In the rows, 128 means zero.
One turn moves each row of this set onto another row. After a few examples, where does it send each row asked below?
vakuf: [104 135 141 109 121 142  99 164 133 139 145 132 119 115 123 110]
teli: [108  97 142 127 143 137 104 105 144 108 129 136 167 113 144 133]
Galo: [113 112 119 159 130 128 138 170 128 136 149 127 141 143 139 125]
Nite: [127  84 158 134 154 112 140 150 121 129 146 143 127 110  96 127]
nuti: [107 139 133 138 131 142 110 127 111 151 162 124 119 132 159 130]
por: [121 112 154 161 153 109 108 129 116 121 146 132 160 145 147 101]
Tosu: [112 133 142 110 103 131 119 113 138 116 149 143 103 122 127  98]
mide: [ 96 116 144 118 136 113 119 134 138 118 159 163 135  80 117 104]
molan: [120 104 139 149 160  97 111 124 135  97 120 117 150  82 122 121]
Kefeb: [132 111 141 154 148 121 113 134 128 124 123 117 109 149 149 154]
lofa: [125 149 145 125 133 118 167 135 127 136 132 161 110 106 141 123]
Zabog: [104 126 127 101 134 121  95 113 132 122 138 153 161 127 132 125]
tefuv: [134 107 156 141 125 105 116 138 127 103 126 146 171  86 117 125]
Pudu: [107 121 145 143 124 112  79 108 131 111 131 112 138 114 162 129]
bos: [130 111 153 136 146 112 133 174  98 136 131 135 100 100 129 110]
nik: [140  92 119 149 140 132 110 139 126 128 117 112 158 115 112 110]
Murul: [112 123 159 139 168 101 112 148 120 127 129 116 170 128 145 134]
duvab: [118 157 147 158 130 100 118 111 139 102 120 127 153 120 138 115]
tomod: [125 130 144 151 139 112 143 131 112 136 145 110 176  91 142 140]
tanu: [111 137 127 111  95 118 137 112 126 114 146 129 112 103 123 141]
mazod: [ 98 151 121 119 113 132 138 146 136 123 133 110 129 116 151  98]
Neti: [125  98 111 133 126 131 140 130 130 133 121 133 108  76 118 113]
Lumi: [ 83 134 158 104 133  96 124 125 110 132 161 120 137 116 147 126]
vivi: [138 106 125 150 112 117 137 112 116 104 113 144 104 118 127 108]
Dodi: [132 125 132 105 120 103 121 153 159 120 122 132  97 102 134 120]
somi: [120 152 165 129 114 124 121 131 117 134 151 141 136 148 154 128]
Nereb: [148 125 134 126 104 130 148 147 103 144 156 139 124 114 131 121]
fabe: [114  72 145 126 165 105 133 117 129 126 123 138 109 115 143 129]
mirar: [134 106 160 162 157 124 130 164 121 144 119 122 130  91 144 116]
nuki: [130  90 137 167 147 101 149 141 117 133 119 127 126  98 137 145]
Vefez: [139 116 144 139 151 102 112 101 100 144 125 141 162 112 138 140]
lepa: [106 113 161 158 125 113 128 146 144 133 120 140 127 132 178 117]
ruz: [109 100 135 121 122 125 153 143 124 153 137 138  94 134 135 119]
geg: [118 116 155 100 146 116 105 111 116 117 139 114 122  84 106 129]
Rim: [113 158 143 141 134  93 137 127 127 150 138 127  99 129 133 114]
tavat: [109 139 168 113 155  99 111 130 152 128 146 144 125 140 146 120]
Lat: [123  98 155 159 163 122 131 120  92 118 122 145 148 121 140 112]
gef: [119 108 138 107 142 110 144 141 147 123  99 132 116  84 116 122]
duga: [116 121 141 144 138 110 157 131 126 130 133 104  86 127 139 111]
Lebov: [125 139 151 114 124 107 134 102 121 126 118 141 147  78 133  95]
reli: [109 147 125 123 103 116 124 114 155 131 149 111 147 114 131 132]
poni: [127 109 146 153 128 135 129 151 156 104 125 143  95 106 128 118]
rel: [138 136 110 128 147 118 128 108 120 114 140 154 133  98 103 123]
pugus: [120 114 155 136 121 123 134 150 113 143 119  84 143 132 152 123]
taran: [149  89 133 127 124 125 133 152 119  95 119 135 148  94 131 114]
vusen: [119 157 147 118 136 131  92 126 128 117 139 127 167 105 137 113]
nama: [ 91  92 133 135 152 135 110 143 123 131 120 108 145  81 128 130]
mil: [ 84 131 155 148 147 130 114 112 113 152 157 121 149 121 136 133]

ruz turns into molan
mil turns into Dodi
mide turns into Kefeb
Now these:
tefuv turns into nuti
fabe turns into duvab
Vefez turns into mazod

One turn moves each row of this set onto another row. After a few examples, where does it send each row asked below?
Zazek: [159 127 122 134 121 124 126 125 125 175 126 127 148]
Rifu: [160 128 124 132 124 124 126 130 123 172 128 122 151]
Debit: [109 143 115 107 108 131 137 130 137  96 128 100 125]
radi: [ 85 133 114 138 164 132 123 122 116 127 104 126 122]
Dolur: [116 118 138 150 113 124 128 120 106 170 141 144 113]
sekup: [ 99 139 115 118 165 136 135 152 131 118 115 109 131]
Dizir: [105 123 115 139 157 127 137 123 110 116 167 132 117]
duza: [ 93 137 120 125 116 125 118 111 103  97 124 105 126]
Gobe: [ 91 135 115 131 109 126 121  96 115 105 115 119 116]
lemi: [ 99 137 110 124 102 129 131  99 138 108 112 123 110]
fikug: [158 128 126 134 126 123 123 130 116 171 129 120 153]
gibor: [102 120 112 145 152 127 137 110 116 122 160 142 109]
dure: [148 126 129 123 111 129 130 120 114 110  92 132 156]
Runu: [ 89 133 108 136 156 135 130 117 136 133  98 135 113]
Tukod: [146 125 129 125 110 129 129 117 114 111  90 135 155]
Pid: [103 140 109 116 157 139 142 146 151 124 109 119 122]
gazaz: [117 126 109 126 150 133 151 134 139 116 167 131 114]
Fudug: [116 120 145 144 121 122 125 135  91 161 151 129 126]
Lured: [108 141 109 112 101 132 138 116 149 104 119 114 114]
sem: [ 98 136 105 126 153 138 140 130 153 131 101 131 113]
nopaz: [115 124 106 132 145 133 152 121 145 122 160 142 106]
giga: [108 121 107 141 146 130 145 109 134 125 156 147 103]
bakik: [154 126 125 140 125 122 120 120 114 174 125 127 149]
toz: [155 126 126 137 126 121 120 125 111 172 128 123 153]
liro: [126 124 144 131 121 125 132 154 101 155 159 118 132]
Bikom: [147 125 130 124 111 128 129 118 112 110  91 132 156]
fip: [102 141 120 113 116 127 126 128 115  93 130  96 131]
Gakat: [149 125 128 123 109 129 131 119 118 111  90 134 155]
Seze: [ 90 136 117 129 168 132 125 139 114 120 112 114 130]
Sezub: [134 125 132 127 106 132 147 145 141 166 146 136 115]
fiveg: [113 126 114 130 156 129 144 135 122 113 170 126 120]
tir: [147 125 128 124 109 129 130 117 116 112  89 135 154]
Zif: [156 126 123 138 122 123 123 120 121 175 123 129 147]
fug: [125 121 132 141 105 129 139 125 131 172 139 147 108]
lugat: [135 127 138 122 114 130 143 159 126 158 156 121 126]
Desu: [149 126 129 122 110 129 131 120 117 110  91 132 156]

Lured turns into lemi
giga turns into gibor
Now these:
Runu turns into radi
tir turns into Tukod
fikug turns into Rifu
Fudug turns into liro

One turn moves each row of this set onto another row. After a few examples, where does it send each row asked below?
vin: [126 141 138 122 155 145  98 123 127 133 130 120 152 143 103 136 102 128
 167 136 133 137 131 138 122 101 125 136 156 108 135 123 139 131 165  86]
muzi: [152 124 120 128 123 135 133 150 127 157 137 130 138 116 120 123 145 112
 110 138 130 124 123 144 132 129 126 146 133 166 157 133 120 111 156 159]
sugu: [135 166 134 126 112 139 148 128 167 134 139 142  96 107 127 124 138 125
 146  85 126 147 139 141 133 139 145 113 140 105 146 116 150 119 126 123]
Zun: [115 125 160 103 120 128 126 137 146 134 149 126 110 109  99 148 136 115
 141 135 144 138 106 127 145 140 117 135 151  85 114 131 133  98 159 119]
nif: [124 156 172 110 106 131 123 123 145 159 143 128 117 119 132  97 110 130
 166 123 127  98 130 125 141  98 120 155 154 124 118  76 135 127 130 114]
vefin: [ 99 142 101 137 122 131 125 113 126 121 137 144 127 131 138  72 131 133
 148 154 132 128 136 146 125 164 107 132 108 113 124  91 121 118 115 123]
tosi: [123 116 148 113 127 139 156 138 146 166  94 140  91 124 115 147 116 101
 136 102 133 111 127 124 124 122 127 126 133 139 127 162 161 125 132 123]
vupop: [137 151 141 127 107 140 127 169 120 177 125 129 114 119 114  99 144 109
 141 122 115 135 104 153 124  95 128 131 123 114 145 141 129 109 128 132]
vara: [106 144 103 143 114 124 131 115 120 130 139 145 127 134 155  79 127 123
 146 150 146 117 127 133 124 157 110 124 102 116 126  82 124 122 119 133]
kapo: [115 126 132 132 130 125 106 108 127 111 148 140 115 141 124 151  99 116
 136 112 115  76 139 123  96 164 117 149 134 132 134 108 155  95 114 101]
pul: [121 143 109 137 111 126 133 114 131 149 132 129 132 135 164  89 131 107
 140 143 157 108 120 127 114 137 115 122 108 115 126  77 129 127 117 150]
zogiv: [113 147 128 131 131 123 150 146 132 137 127 142 121 104 121 127 115 133
 158 122 150 116 126 129 177 110 125 129  82 144 129 130 143 119 152 114]
biza: [ 92 112 152 127 152 151 137 118 138 140 109 145 104 138 104 122 127 138
 163 119 116 144 147 151 130 146 107 143 141 129 128 164 149 128 126 105]
fefu: [121 146 106 138 103 129 135 114 128 159 125 125 133 129 159 102 135 107
 137 135 160 110 116 122 116 134 120 120 109 111 122  79 126 130 120 147]
Taf: [121 137 126  97 128 126 118 118 166 152 144 106 113 113 117 109 111  84
 133 159 144 115 139 126  86 136 112 142 151 152 137 110 135 100 116  95]
piri: [132 166 164 114 107 127 134 116 160 162 145 122 110 106 142 100 114 125
 162 110 128 110 140 127 134 108 127 144 160 125 126  81 144 121 126 113]
gulo: [112 153 142 100 155 168 117 156 164 121 135 127 122 134 112 128 117 146
 128 129 139 110 150 127 126 129 123 112 144 128 165 102 136 148 131  87]
rofim: [101 127 143 101 147 149 110 130  79 136 119 122 124 148 130 139 129 130
 131 135 122  90 104 122 122 126 103 132 132 113 130 108 108 146 159 132]
bekob: [112 140 132 137 112 132 116 108 115 126 140 144 105 153 123 132  92 127
 153  99 120  99 146 131  96 137 116 142 126 116 136 115 163  98  92  94]
gosuk: [107 123 128  97 155 149 116 133  81 130 113 127 119 153 132 146 147 124
 116 118 110 109 115 131 113 137 108 127 131 125 140 117 114 141 154 135]
Nipun: [142 118 127 130 123 134 125 139 133 147 145 131 137 117 117 135 139 101
 106 136 137 109 121 133 134 144 122 144 137 180 148 126 131 112 156 160]
vubub: [114 138 158 115 127 137 119 159 132 139 135 131  89  89 109 100 123  95
 129 137 124  90 149 145 153 146 136 131 134 130 152 125 140  94 101 110]
Dumu: [123 120 121 133 133 123 111 113 133 112 152 135 130 132 124 164 102 114
 130 118 124  78 141 123 102 167 110 144 145 146 139 108 154 101 131 111]
zite: [128 146 106 108 155 145 152 135 111 128 122 148 130 115 132  99 131 134
 133 141 165 129 156 139 132 138 139 124 135 162 141 121 107 143 129 101]
fem: [ 81 118 141 133 152 145 133 125 138 128 121 150 109 135 101 109 137 151
 160 118 118 144 149 153 135 160 101 140 137 129 132 143 140 124 126 106]
zof: [127 153 160 110 129 128 137 139 124 120 132 126  99 131 148 144 138 137
 144 112 126 153 117 150 120 131 151 155 130 125 158 136 110  94 131  93]
Disi: [147 159 113 116 126 147 112 162 144 137 157 127 143 139 107 115 127 122
 147 145 135 126 113 123 116 117 126 154 124 154 109 109 151 107 121  79]
Vised: [107 128 128  97 147 148 105 132  85 132 104 133 114 149 126 153 148 124
 109 117 109 114 116 133 111 139 114 127 133 118 148 124 118 133 148 134]
megi: [133 134 124 115 149 149 155 115 155 151  97  86  89 122 131 124 146 105
 149 125 138 113 144 112 139 135 132 129 109 124 150 119 131 110 155 128]
Naku: [101 137 159  97 138 144 111 127  80 141 123 121 129 142 135 122 117 129
 140 144 128  83 111 118 124 110 106 137 136 123 123 107 114 150 154 127]
mev: [101 115 132 114 132 156 133 150 137 143 112 127 130 136 120  93 116 116
 115 161 173 135 125 112 114 146 137 116 152 144 113 124 153 121 149 106]
Sopup: [168 121 158 145 129 128 124 138 121 172 123 123 101 141 137 110 106 111
 156 140 155 119 132 153 135 121 114 117 134 113 136 131 147  87 117 105]
gif: [113 131 136 137 122 129 113 108 119 115 142 142 108 155 124 133  92 128
 149 100 116  96 145 132  89 141 119 150 134 117 130 112 159  98 101  96]

vubub turns into zogiv
Sopup turns into megi
vin turns into Taf
Now these:
Nipun turns into fem
Dumu turns into vefin
pul turns into gosuk
mev turns into gulo
biza turns into piri
fefu turns into Vised
sugu turns into vupop
vara turns into rofim

One turn moves each row of this set onto another row. After a few examples, where does it send each row asked below?
bebab: [109 125  92 124  96 134 129 123 118 167 125 103 144 137]
riru: [128 111 106 112  92 126 177 126 122 108 115 104 122 110]
vemuv: [121 154 140 163 110 125 135 100 127 148 144 101 148 145]
pevu: [112 122 130 118 112 147 136 143 133  88 106 127 125 139]
zus: [ 96 137 124 139 113 150 153 151 143  95 107 131 123 134]
Romu: [149 134 117 134  97 148 151 147 134 125 175 106 144 109]
todas: [106 128  92 132  96 135 133 124 115 170 131 103 143 133]
Vodol: [135 154 152 139 107 118 147  86 134 122 139 112 147 137]
luseg: [134 151 102 128  98 146 156 160 172 120 148 116 147 116]
Tetuk: [117 135  80 127 102 155 150 129 171 153 136 116 144 117]
zazus: [158 127 115 111  97 144 137 145 143 116 161 106 147 117]
babez: [118 122 149 154 121 156 151 124 114  97 140 107 122 123]
masat: [132 119  95 134 103 157 144 116 133 157 164 105 142 110]
zuf: [132 122  83 108 101 151 134 122 165 146 132 113 145 123]
pegi: [141 110  93 111 101 152 131 114 141 149 149 107 145 118]
ras: [135 154 148 127 107 116 142  89 146 117 127 115 149 143]
zeku: [ 94 138 132 160 113 155 161 148 124 103 128 127 120 125]
Sesig: [101 134  90 136  97 136 138 127 122 171 126 104 142 133]
vufi: [101 134  87 130  97 134 136 129 130 168 119 106 144 137]
zubat: [100 140 140 166 121 158 165 134 135 100 130 113 121 122]
dekaz: [109 167 131 166 111 125 142 109 150 145 130 106 148 147]
Ros: [114 163 126 145 109 121 133 110 163 138 114 108 151 156]
Veka: [118 120 106 133  93 130 190 130 119 116 124 103 120 103]
muve: [122 112 139 125 112 149 134 134 108  93 125 122 123 133]
kimir: [128 113 147 127 120 151 136 121 122  87 124 107 125 132]
Pibaf: [125 164 150 152 108 120 157  91 140 127 141 114 146 134]
sove: [133 142 141 141 110 121 121  96 127 139 136 100 150 152]
mubag: [125 164 142 133 107 116 150  96 160 118 120 118 149 143]
pok: [117 134  87 144 102 158 155 125 152 160 156 111 142 110]
bati: [135 149 109 144  98 149 161 156 152 127 168 111 144 108]
Lukub: [119 170 144 148 108 119 159  96 155 125 129 118 146 137]
vaf: [128 147 132 129 109 118 119 102 150 133 117 105 152 158]
vikap: [110 122 141 151 113 155 149 138 102 103 139 122 120 124]
foz: [121 119 100 115  92 127 183 132 134 108 107 106 122 110]
nani: [100 141 131 146 121 154 158 139 157  91 108 117 124 132]
Buf: [106 129  88 122  97 133 130 126 127 166 118 104 144 139]
Bima: [127 112 109 124  93 129 182 126 113 113 125 101 120 105]
Fiko: [113 125 101 128  93 129 190 134 132 113 114 106 120 106]
butum: [117 124 135 122 120 149 140 130 148  83 103 114 126 137]
Sevu: [149 138 106 108  97 142 140 153 166 113 145 112 149 121]

zuf turns into pok
sove turns into Ros
Veka turns into riru
Now these:
babez turns into butum
Sevu turns into bati
Pibaf turns into ras
zus turns into vikap
bebab turns into vufi

One turn moves each row of this set onto another row. After a few examples, where does it send each row asked below?
lefa: [150 117 166 139 115 100 109 101 147  97 106 122 105 117 144 127 131  89
 150 130 100 139 123 127 146 118]
zera: [140 122 175 145 137 146  75 116 144 119 123 106 128  93 127 114 144 111
 153  88 112 131 135 143  97 129]
tuk: [137 148 174 145 126 131  73 107 134  98 142 104 116 115 137 116 156  92
 141 148 121 105 124 128 168 130]
vedar: [119 132 168 148 141 126  93 106 147 136 131  71 129  79 130 149 165 114
 152 105 114 139 116 146 133 152]
dezi: [133  82 126 151 134  99 121  92 140 118 126 112 101 118 136 144 148 110
 118 123 124 121 129 140 115 132]
lelab: [134 105 177 128 129 133 131 107 114 129 132 129 133 100 128 121 122 148
 111 171 135 137 128 104 121 101]
Lut: [137 118 137 136 152 131  80  88 124 115 170 104 116 129 136 136 165 125
 128 135 145 103 135 136 126 132]
Mizal: [135  95 150 136 121 151 112  99 131 155  83 138 135 119 137 110 122 113
 108 146 138 136 110 100 139 119]
deze: [122  90 142 129 135 164  59 101 131 131 122  97  93 114 132 130 142 116
 148 123 115 129 127  99  82 132]
miden: [148 101 172 102 117 134  76 109 126 125  89  95 130 101 128 123 143 121
 166 167 115 112 100 116 118 117]
gira: [129 110 145 137 130 139  45 135 144 144 114  80  99  96 139 116 177 130
 126 163 120 124 116 112 133 120]
Devir: [151 115 149 149 139 204 113 104 131 127 141  96 125 110 132 134 148 117
 129 148 109 114 111  84 139 131]
mede: [160 132 159 157 122 164 101 115 134 156 105 131 115 113 138 124 163 112
 126 136 117 136 104  75 156 116]
loze: [109 116 176 150 132 148 140  99 112 138 151 105 118  88 117 153 141 124
 117 174 122 133 121 101 144 131]
Vonu: [121  92 128 126 142 166 124  86 132 146 129  89 134 111 144 137 128 131
 110 160 131 148 113 101 150 132]
Vok: [126 126 180 169 127 130 112 128 139 139 126 132 100  96 135 116 141 136
  90 154 126 141 124  84 134 116]
lup: [104  95 148 133 115 123  94  96 125 145  97  76 103  91 130 159 156 102
 154 136 109 137  97 102 128 144]
Kozap: [140 108 174 120 144 134  94 104 142 126 120  96 152  91 119 125 138 121
 157 128 123 123 128 171 107 135]
fol: [130 119 158 147 137 111  79 129 150 147 115  93 128  81 133 119 169 123
 130 117 120 150 133 163 134 123]
Demiv: [132 133 192 153 139 167 117 102 129 128 152 136 101 109 123 139 129 122
 130 147 115 138 128  77 114 130]

Mizal turns into Vonu
gira turns into miden
lelab turns into loze
Now these:
fol turns into Kozap
tuk turns into lefa

